(in the rows, 128 means zero)
A single turn carries every row of the set below to another of its rows. Some are shown first; where does it send the rows asked next?
gaf: [ 97  89 168 129 144 118 121 113 103 142 157 144 150 148 111 142 168 130
 146 135 109  90 121 120 141 150 139 125 134 130 142 150 124]
big: [ 83  99 161 119 135 113 129 131 103 141 153 141 143 137  92 141 164 122
 146 136 112 108 121 121 146 156 138 130 141 126 160 133 105]
Non: [120 124 147 115 107 122 140 143 107 144 126 150 126 139 111 112 144 135
 114 128 112 104  72 142 129 132 137 130 147 151 125 134 120]
rukov: [122 149 129 150 110 144 139 134  99 139 144 146 115 147 109 137 146 142
 106  93 130 101 119 131 154 151 140 112 156 108 124 126 128]
zova: [102 118 136 126 136 151 126 131  98 159 154 120 108 120 112 124 143 109
 115 120 105 116 141 133 172 162 144 132 152 122 117 134 117]
Tedo: [114 131 132 110 126 140 141 156  88 148 147 142 127 122 108 138 145 142
 122  99 117 105  92 123 176 130 136 125 152 112 132 107 120]
poka: [ 93 106 163 140 129 119 129 121 108 142 149 153 140 152  96 140 169 121
 129 139 115 103 141 125 136 165 144 122 141 128 150 146 111]
rese: [124 129 143 132  95 123 137 123 116 140 135 143 120 146 116 114 149 146
 130 121 122 102  76 139 117 139 133 132 145 140 122 143 127]
sazir: [100 117 173 124 133 127 142 110  91 130 144 120 115 127 143 144 135 136
 144 102 118 103  99 106 140 140 125 133 110 146 128 119 134]
luniz: [103 129 170 142 136 135 147 116  95 132 127 139 103 143 143 147 143 119
 107 114 120 108 122 116 132 155 134 122 111 159 122 124 133]
Zadum: [ 83 146 169 122 126 117 152 130  85 120 134 123 106 133 123 148 132 121
 114 108 114 114 110 112 142 146 128 123 121 151 145 117 108]
kos: [ 92 122 148 117 138 136 117 126  89 145 161 104 125 124 107 135 126 120
 125 114  92  99 131 126 184 140 133 129 151 121 116 149 119]
reni: [117 131 155 120 102 114 132 127 104 134 136 136 134 148 109 118 137 144
 124 124 106  91  73 136 130 123 127 133 147 147 122 148 129]
lenaz: [128 129 146 134 134 141 122 129  89 140 153 139 138 150 124 141 137 151
 117  94 113  78 104 123 171 122 135 116 145 117 113 138 149]
Puze: [102 121 143 139 128 144 114 106 102 147 166 106 112 131 117 128 135 129
 135 110 109 101 141 125 169 157 137 134 154 109 112 152 132]

sazir turns into luniz
reni turns into rese
Now find these:
poka turns into big
Puze turns into zova
rukov turns into Tedo

